M = 129	106	107	110	106	132	112
M[0] => 129
M[6] => 112
M[5] => 132
M[3] => 110

B =
[[144 108 134 122]
 [128 129 141 105]
 [142  99 125 142]
 [138 113 145 103]
 [141 114 142 107]
 [147 108 121 143]
 [146 116 135 117]
 [115 117 135 123]
 [121 119 146 101]
 [144 100 138 118]
 [115 108 135 126]
 [135 117 124 138]
 [115 123 144 104]
 [145 132 131 118]
 [139 126 138 109]]
B[0][0] = 144
B[12][1] = 123
B[8][0] = 121
B[12][2] = 144
B[13] = [145, 132, 131, 118]
B[:, 0] = [144, 128, 142, 138, 141, 147, 146, 115, 121, 144, 115, 135, 115, 145, 139]
B[14][1] = 126
B[4][2] = 142
B[0][2] = 134
B[1][1] = 129
B[6][3] = 117
B[2][1] = 99
B[14][3] = 109
B[2][3] = 142
B[5][0] = 147
B[13][0] = 145
B[4][0] = 141
B[14][0] = 139
B[7][3] = 123
B[14][2] = 138
B[9][1] = 100
B[5][3] = 143
B[6] = [146, 116, 135, 117]
B[5][2] = 121
B[13][3] = 118

arr = [107 122 115 136 123 124 119]
arr[0] = 107
arr[4] = 123
arr[3] = 136

data =
[[136 146 131 121 136 149 132 127 133 129 152 129]
 [136 145 132 120 125 140 122 156 131 127 120 132]
 [134 137 121 124 138 140 132 144 130 129 134 118]
 [130 144 133 125 123 129 128 120 125 128 133 122]
 [121 130 120 124 122 124 128 119 123 133 129 124]
 [130 150 130 121 117 126 116 108 130 131 106 127]
 [127 138 121 131 128 112 129 155 131 128 140 132]
 [135 125 130 126 131 132 123 121 133 130 144 126]
 [127 119 123 126 126 121 131 151 122 140 112 133]]
data[0][0] = 136
data[3][4] = 123
data[0][4] = 136
data[0][1] = 146
data[2][2] = 121
data[8][2] = 123
data[2][8] = 130
data[2] = [134, 137, 121, 124, 138, 140, 132, 144, 130, 129, 134, 118]
data[8] = [127, 119, 123, 126, 126, 121, 131, 151, 122, 140, 112, 133]
data[:, 9] = [129, 127, 129, 128, 133, 131, 128, 130, 140]
data[:, 2] = [131, 132, 121, 133, 120, 130, 121, 130, 123]
data[7][4] = 131
data[6][7] = 155
data[1][10] = 120
data[2][5] = 140
data[5][0] = 130
data[2][0] = 134
data[6][3] = 131
data[0][6] = 132
data[0][8] = 133
data[3][5] = 129
data[1][8] = 131
data[0] = [136, 146, 131, 121, 136, 149, 132, 127, 133, 129, 152, 129]
data[1][6] = 122
data[:, 5] = [149, 140, 140, 129, 124, 126, 112, 132, 121]
data[1][1] = 145
data[6][4] = 128
data[8][1] = 119
data[8][10] = 112
data[8][0] = 127
data[5] = [130, 150, 130, 121, 117, 126, 116, 108, 130, 131, 106, 127]
data[4][3] = 124
data[1][11] = 132

W =
[[131 135 134 134 131 129 130 127 129 129 125 126 128]
 [114 127 133 132 134 135 137 136 137 138 139 138 139]
 [137 138 135 130 130 127 125 123 123 122 123 123 120]
 [127 130 130 128 129 129 128 129 125 127 127 126 124]
 [143 134 129 125 124 122 117 116 114 113 112 109 106]
 [136 137 136 132 133 129 127 127 125 121 121 119 121]
 [124 135 137 134 136 135 132 129 129 129 132 128 131]
 [120 124 125 128 126 126 124 127 127 127 127 125 127]
 [131 129 126 126 123 125 125 126 125 124 125 123 125]
 [107 120 124 127 129 132 133 135 134 136 137 138 140]
 [139 128 130 126 124 126 126 127 123 124 122 124 125]
 [123 128 124 127 128 130 124 125 122 122 122 121 119]]
Indices start at 0.
(0, 0) => 131
(9, 5) => 132
(3, 9) => 127
(0, 10) => 125
(11, 4) => 128
(5, 6) => 127
(10, 9) => 124
(1, 12) => 139
(7, 0) => 120
(7, 7) => 127
(1, 2) => 133
(5, 10) => 121
(5, 7) => 127
(8, 4) => 123
(1, 0) => 114
(3, 6) => 128
(2, 8) => 123
(2, 4) => 130
(8, 9) => 124
(4, 11) => 109
(7, 6) => 124
(7, 11) => 125
(4, 1) => 134
(5, 8) => 125
(9, 2) => 124
(8, 10) => 125
(1, 5) => 135
(6, 11) => 128
(6, 6) => 132
(11, 2) => 124
(1, 11) => 138
(11, 0) => 123
(4, 8) => 114
(2, 10) => 123
(9, 10) => 137
(11, 1) => 128
(9, 1) => 120

A =
121,124,122,107,119,121,128,129
123,126,125,112,122,125,129,127
125,120,115,99,116,115,122,131
127,123,126,109,120,129,131,127
137,128,136,138,135,141,131,122
127,134,140,142,134,140,137,124
128,126,130,118,126,132,131,124
132,131,138,141,135,140,134,123
A[0][-8] => 121
A[-3][4] => 134
A[5] => [127, 134, 140, 142, 134, 140, 137, 124]
A[-4][0] => 137
A[-4][-6] => 136
A[:, -5] => [107, 112, 99, 109, 138, 142, 118, 141]
A[-2][7] => 124
A[:, 5] => [121, 125, 115, 129, 141, 140, 132, 140]
A[7][5] => 140
A[:, -1] => [129, 127, 131, 127, 122, 124, 124, 123]
A[-5][-6] => 126
A[1][-5] => 112
A[-4][1] => 128
A[-6] => [125, 120, 115, 99, 116, 115, 122, 131]
A[-8][-6] => 122
A[6][-6] => 130
A[7][-8] => 132
A[-4][5] => 141
A[6][3] => 118

m =
[[142 130 120 131]
 [103 143 117 126]
 [131 108 107 134]
 [132 113 127 140]
 [125 126 140 117]]
Indices start at 0.
(0, 0) -> 142
(4, 2) -> 140
(1, 3) -> 126
(4, 0) -> 125
(3, 3) -> 140
(2, 0) -> 131
(0, 2) -> 120
(1, 1) -> 143
(3, 2) -> 127
